Named moves (each a turn or a mirror), then the moves between two rows, first move first; the first pair answered
J_49:
[-15  -2   1  -3  -2 -12   5 -22 -10   5] |-> [  6   3   3  18 -18   6 -11   6  -8  12]
[ -3  -1  22   1   4  -2   2 -15  -2   1] |-> [ 5  0 23  7 -1  6 -5 -1 -1  4]
[ -2  17  18  10   0   0 -10   5   3   2] |-> [-12  11  17  -2   5 -12  -2 -10   2  -2]
[-28 -15 -10 -12  27   0  20 -28 -10 -20] |-> [ 10   0  -2  30  -3  38 -13  33  -7 -10]
J_80:
[ 1 -1  7  1  4 -2 -9 -4  1 -7] |-> [ -1  -3   2   0   1   2  -9  -1   5 -10]
[ -1  25  10 -10 -25 -27  -2   4   8  20] |-> [ 19 -14  29  14  23   8  16  -8   3   9]
[ -8  25   2   6 -16  -5 -16  11   2  20] |-> [ 6 -1 18 18 16 16 -2  4 -7 15]
J_417:
[ -8  21  -5 -10 -21  -7 -19   3   7 -26] |-> [ 22   9  -7  -6 -31 -13  -6   7  15  11]
[ -7  -6 -18 -13  -7   2  10  -9  -2 -14] |-> [-12   3 -16 -12 -14  -6   7  -4   0  -9]
[ -9   7  17  -4  -6 -11   3  -6  -4  28] |-> [ -2  -8  13   1  10   3  13 -13  -9  24]
[  2   6   5  19  -1 -12 -13  32  -2 -17] |-> [ 15   2   2  20  -6 -16  -7  33   0  -2]

(2 to 3 moves a pair)
[-12   3  -1  -3  13   0   4  -9 -10 -10] |-> [ 9  9  4  2 -9 -9  2  3  1 17]	J_417 then J_417 then J_49
[ 18  13   6  11 -16  14 -17  15  11  -9] |-> [  0  -6  -2 -18  11 -10  14 -26   6  -9]	J_417 then J_49
[ 41  -8  14  -2 -11 -10   3   1  11  20] |-> [-14  19  -1 -15  -5  -2 -21  -2   0 -36]	J_417 then J_417 then J_80
[-15  20  21   8 -13  -7 -23  17  -2  14] |-> [  3   1  16   4  -9 -15  -2   8   3  38]	J_49 then J_417 then J_49
[ -2   8  12   1  -1  14   0  -4   6 -23] |-> [15  0 21  2 -4  9  8 -2  9 -3]	J_80 then J_417 then J_80
[-12   9   4 -16 -10 -24   0 -14   3   7] |-> [-19   1  17  -9  18  -4  -1 -20  -3 -11]	J_80 then J_417
[  7   0 -15  12  14  13  -8   4  -5 -24] |-> [-13  16 -12  -6   3 -12  -9  -7  -2 -22]	J_417 then J_49
[-10  18  13   7  -2   1  -8  12 -12   9] |-> [ -5  -5   8   6  18   4  11  -5 -14  15]	J_417 then J_417 then J_49
[  4 -18 -23  -7  14  -1  17  -7  -2  -2] |-> [  5  12 -12   7 -13   8 -14  25   3  -5]	J_417 then J_49 then J_417
[ -3   9  -5 -17   0  -2 -10 -13  20 -27] |-> [ 24  10  -2  -3 -17  -3 -12   4  25  -4]	J_49 then J_417
[  0 -13 -18  11   2  24  -6  10  -7  -5] |-> [ -5  -6  15  14  14  21  -8   6 -12  -5]	J_417 then J_80 then J_80
[ 12  -1  -4   2 -11   1 -11   9  21 -30] |-> [ 25 -11  -9   5  -9  -2  -2  11  21 -14]	J_417 then J_417
[ -9 -17   3  -9  19  -8  14 -14 -11  -7] |-> [ -6  -3  16 -11  10 -19  11 -12 -10   8]	J_80 then J_417 then J_80
[ 31 -24 -23  12   5  14   7   6   8  -3] |-> [-13  -9 -24  -8  14   3  -1 -16   5 -36]	J_49 then J_417
[-12  13 -11 -11  14  -6  -3  -5   1  -7] |-> [ 4  3 10 -5 23 -5 10 -5  0 12]	J_417 then J_80
[13 -3 19 18  5 12  6  4 -5 19] |-> [-2 22 26 11 -9  2 -8  8 -3 12]	J_417 then J_417 then J_417
[  9   7   3  20 -25  10 -12  28 -18  18] |-> [  7 -12 -18  21 -12  27  -3  22 -22   8]	J_417 then J_80 then J_417
[ 14   0 -21   9 -10 -14   4   2  11  10] |-> [ -9   0 -30   2   8  -8   2 -10   4 -18]	J_49 then J_417 then J_417
[-20   8  10  -1   9 -16  12   1  -4  15] |-> [ 0  5 11 13  1  1  8 19 -3 24]	J_417 then J_49
[ 14 -13   7  18   8  18  27  13  -7  21] |-> [ -5  26  15   7 -22  -4   3  24   1  19]	J_417 then J_417 then J_417
[  5   5  -1   2 -19  -6  -4   9   9  23] |-> [  1 -17 -23   8   2  15   7   0   2   6]	J_417 then J_80 then J_417
[  4   0  11  -8  -5 -24  14  -6   4  18] |-> [ -3   2  -3 -14 -10 -26  12  -6   5  13]	J_417 then J_80 then J_80
[  3  -7 -21  -1   1  -5  15  -5  16  33] |-> [-26  22 -21 -11  -9 -11  -6  -1  16   8]	J_417 then J_417 then J_417
[-35  15   3   5  11  -1 -10   0  -9  -4] |-> [-11  18   7  13 -10  -6 -13  17  -1  27]	J_49 then J_417
[  2 -12 -13  19   0  15   9   7  -8  26] |-> [-25   0 -21  13  -3  21  -2   5 -13  -2]	J_80 then J_417 then J_417
[ 20  -5  24 -17 -24 -34  16 -17   3  48] |-> [-45  28  27 -27  -9 -21 -15 -21  -9 -22]	J_417 then J_417 then J_417
[-18  13  10  -8   0  -9   0  -9  -2  -6] |-> [ -3   0  11  -9  -3 -11  10 -14  -1  12]	J_49 then J_417 then J_49
[ -7   5  -3   8   4  18 -17  16  -5 -21] |-> [ 17   2   0  10 -15   3  -8  20   8  14]	J_417 then J_417
[ -7  14   1   2 -28  -4  -8   4  -1   5] |-> [-13   2  -3   6   1  14  -5  -3  -8 -18]	J_417 then J_417 then J_417
[-8 -8  2 13 20  9 -1  2 -2 -6] |-> [-14   9   4  -3  -1 -19   0  -4   7  14]	J_417 then J_417 then J_49
[ 28 -14  17  13 -12   3  -1  18   6  36] |-> [  2 -37   6   7  35  18  15 -11  -8  -1]	J_417 then J_49
[-25   0  -5 -11  15 -11   6 -23 -19   5] |-> [-14   1  -4 -10   0 -21   8 -20  -8  26]	J_417 then J_417
[  0  13  11  17   3  17 -19  15   1 -24] |-> [ 23 -11   5  26   7  21  -1  15   3  -4]	J_417 then J_417 then J_417
[-15  17   5 -12  -3 -20 -19   8  13   0] |-> [ -1 -19   0   2  32   7  -1   1   4 -13]	J_417 then J_80 then J_417
[  5  15   3   6  -8   3 -17   4  -1 -23] |-> [  1   6   1 -13  -4 -25   3 -18   1  -4]	J_417 then J_49
